One vector is turned by the same rotation once a tick. Each row is the vector after some number of ticks, and that number follows the row.
The counts run from 0 to 290.
[124  91 107 126  89 127 121 160  99 145 105  72 141 147 132 159 146 132
 135 144  63 112 138  67 119 113 135 159 104 101  89 103 131 133  87 123] => 191
[147 110 148 174 161 104 155  93 124 123 121 132 153 143 117 101 116 120
 119 185 112 106 146  87 119  93  96  58 127 144 117 138 148 147 110 124] => 101
[151 130 168 145 146  98  82 123 156 157 113 171 127 107 172 114  97  98
 128 121 176 149 162 129 101 143 116  90 117 153 109 144 163 112 165 133] => 253
[134 158 110  98 102  87 107 156 131  79 158 137 135 154 125 101 143 155
 173 114 148 135 120 153 126 168 117 190 139 119 169 117  93 113 163 140] => 35
[186 116 120 104 109 139 122 127 119 115 115  70 143 140 100 124 134 183
 124 129  97 111 138 115  95 157  77 174 126  94 114 103 120 153 101 138] => 186
[149 106 150  97 130 146  84 148 142  87 121 102 147 124  88 125  87 138
  96  94  65 151 131 142 107 166 109 141 128  70 124 128 129 124 124 120] => 60
[ 94 108  87 182 132 135 134 121 105 161  72 119 133 126 145 121 139 130
 112  99 165  96 159 139 116 158 116 162 132 139 141 103 183 100 108  96] => 279
[125 109 106 127 119  80  67 125  94 137 104 134 123 160 176 120  97  93
 130 101  81 109 110 102 140  93 129 112 112 111  87  83 137 128 124 109] => 76
[133 138 155 168 153 117 132 158 201 130 144 112 131 119 143 113 136  91
 153 146 168 171 162  84  86 154 144 123 125 129 136 178 168 132 157 130] => 134
[ 94 171 170 145 120 146 162 171 179 125 121 113 108  99  90 130 123 139
 131 147 123 154 139  99  86 161 159 154 115 114 133 174 171  97 121 158] => 141
[121 114 148 182 152 133 140 147 112  71 150 158 169 124 132  85 138 146
 140 138 148 107 163 109 117 131 119 126 168 180 144 165  95 117 152 113] => 18
[115 138 121 161 110  66 134 122 138 168 127 166 126 130 178 176 148  99
 167 154 180 125 116 127 116 142 161 120 135 181 125 131 151 140 134 112] => 121
[111 125 129 174 138  57 162 162 176 112 117 135 143 136 126 170 114 113
 137 175  89 116  81 137 108 148  88 143 144 110 137 119 111 138  99 117] => 110
[145 132 150 129 117 130 172 118 127 124 134 167 131  92 126 153 151 136
  94 178  95 102  94 108 146 108  94  61 136 163 111 130  94 145 103 141] => 106
[147  96 142 143 135 130 136  93 125 176  96  84 115 161 115 180 111 140
 113 149 138 155 112 114 145  73 148 122  86 113 116 147 163 165  75 140] => 90
[158 131  95 174 139  93 151 135 184 153 135 125 130 163 174 151 157 140
 154 142 172 117 113 106  90 135 105 189 143 134 128 146 140 155 117 109] => 2
[148 129 120  78 142  87 152 104 178 141 152 160 156 123 106 180 124 142
 111 146 111 142  88 145 115 196 122 114 117 139 145 139 135 116 138 107] => 237
[126  94 150 162 162 118 184 111 133 152 111  89 106 127  94 186 115 118
 129 146 126 114 134 184 134 103 120 127 133 129 145 135 146 175  91 139] => 97
[151 147 107 121 116 146 128 129 123 159 110 171 125 101 160 100 149 145
  77 102 148  75 132  91 104 170 102 110 148 143  97 143 164 110 129 125] => 271
[180  94 110 114 141 141  94  78 101 165 125 147 123 133 164 159 126 116
 101 114 143 109 123 116 149  78 138  69 132 145  91 132 131 181 112 110] => 88
[148  92 122 114 106 122 117  86 100 117 113 106 135 155 108 200 121 159
 151 152 145 156  91 163 162 119 144 153 116 144 159 104 100 161 102 124] => 205
[141 118 145 180 165  82 155  88 113 132  97 106 143 149 115 125  99 139
 151 185 117  99 152 114  98 118 102  93 123 145 128 128 166 161 101 128] => 102
[135 143 119  70 133 104 169  88 143 132 145 189 150 120 108 156 123 157
  93 143 130 131  82 153 149 170 135  84 115 160 144 132 132 101 142 128] => 238
[139 105 150 174 152 133 174  85 113 186 100  94 119 135 108 162  99 127
 134 151 122 119 153 164 107  98 132  94 131 126 131 129 159 172 104 107] => 96
[156 127  88  99 117 114 133  86 121 160 105 113 115 151 109 145 106 146
 106 108 122 131  80 192 158 117 104 145 101  88 142  74 121 143 105 121] => 79
[130  80  85 124  92 126 140 104  92 161 115  74 148 139 140 161 156 107
 136 148  86 129 153 120 126 125 131 127 112 126 111  72 124 138 116  92] => 197
[ 94 111 115 131 108 159 107 123 111 154 114  88 108 126 167  95 155 110
 131  84 175 145 175 133 152 114 164 164 107 134 130 102 160  84 128 138] => 165
[115 158 125 129 127 126 158 139 152 174 118 107  99 117 149  85 153 106
 118 127 151  92 168  86 101 124 114 108  94 105 103 140 194 101 126 158] => 266
[136 121 173 147  95 143 148 148 142 146 114 100 154  94 106 163 156 156
 151 178 139 157 160 122  89 182 127 162 139 168 139 131 125 114 128 132] => 21
[120  89  92 102 118 126 152 103 105  94 135  71 159 171 106 158 158 144
 133 147 113 137 106 148 178  98 119 159 111 118 158  88 105 130  95 139] => 199
[112 156 122 134 139  98 157 146 164 157 104  95 103 140 123  90 140 137
 128 121 153  89 148 104 107 135 104 151  98 102 131 147 203 102 107 171] => 267
[153  99 135 160 178 135 118 119 134  95 131 161 136 147 126 133  91 120
  86 116 107 123  92 141 140  73 104  97 157 107 117 168  99 181 112 114] => 93
[140 146 126 149 122 138 163 128 199 165 130 132 130 114 124 157 133 122
 123 144 174 190 110 161 106 165 138 140 136 117 161 148 134 145 144  96] => 129
[138 132 145 144 119 182  83 132  73 102 108 123 120 140 116  59  94 162
 100  91 127 123 151 112 130  74 127 130 117 102 113 144 116 119 121 126] => 176
[125  96  99 146 123 186 136 122 125 101 113 129 149 128 149  76 180 121
  65 110 162 123 140  88 175 124  93 109 126 143 142 122 127  93 107 126] => 283
[124 151 101  84 103 140  85 172 142  86 157 152 136 143 134 114 144 132
 124  87 121 166 107 116 133 133 155 157 135  84 140 167  89 121 164 121] => 42
[137  84  79 137 109 121 117 111  64 155 124 111 153 132 155 151 148 105
 136 121  79 101 155 120 121 114 124 113 143 138 104  74 105 144 130  71] => 196
[193 152 148 114 128 115 130  88 109 124 157 161 140 108 107 122 109 150
 140 167 107 133 128 120 108 109 119  53 143 138 115 142 100 177 162 125] => 220
[138 107 142 170 127 154  78 151  98 143  96  79 107 131 141 112 102 129
 151  83 120 113 179 149  87 114 126 170 143 100 102 125 143 156 126 101] => 178
[106 157 127 153 147  64 163 109 106 155 134 145 129 144 105 130  83 127
 167 152  87  90 139 136  85 127 156  87 135 136 124 142 148 141 158  94] => 228
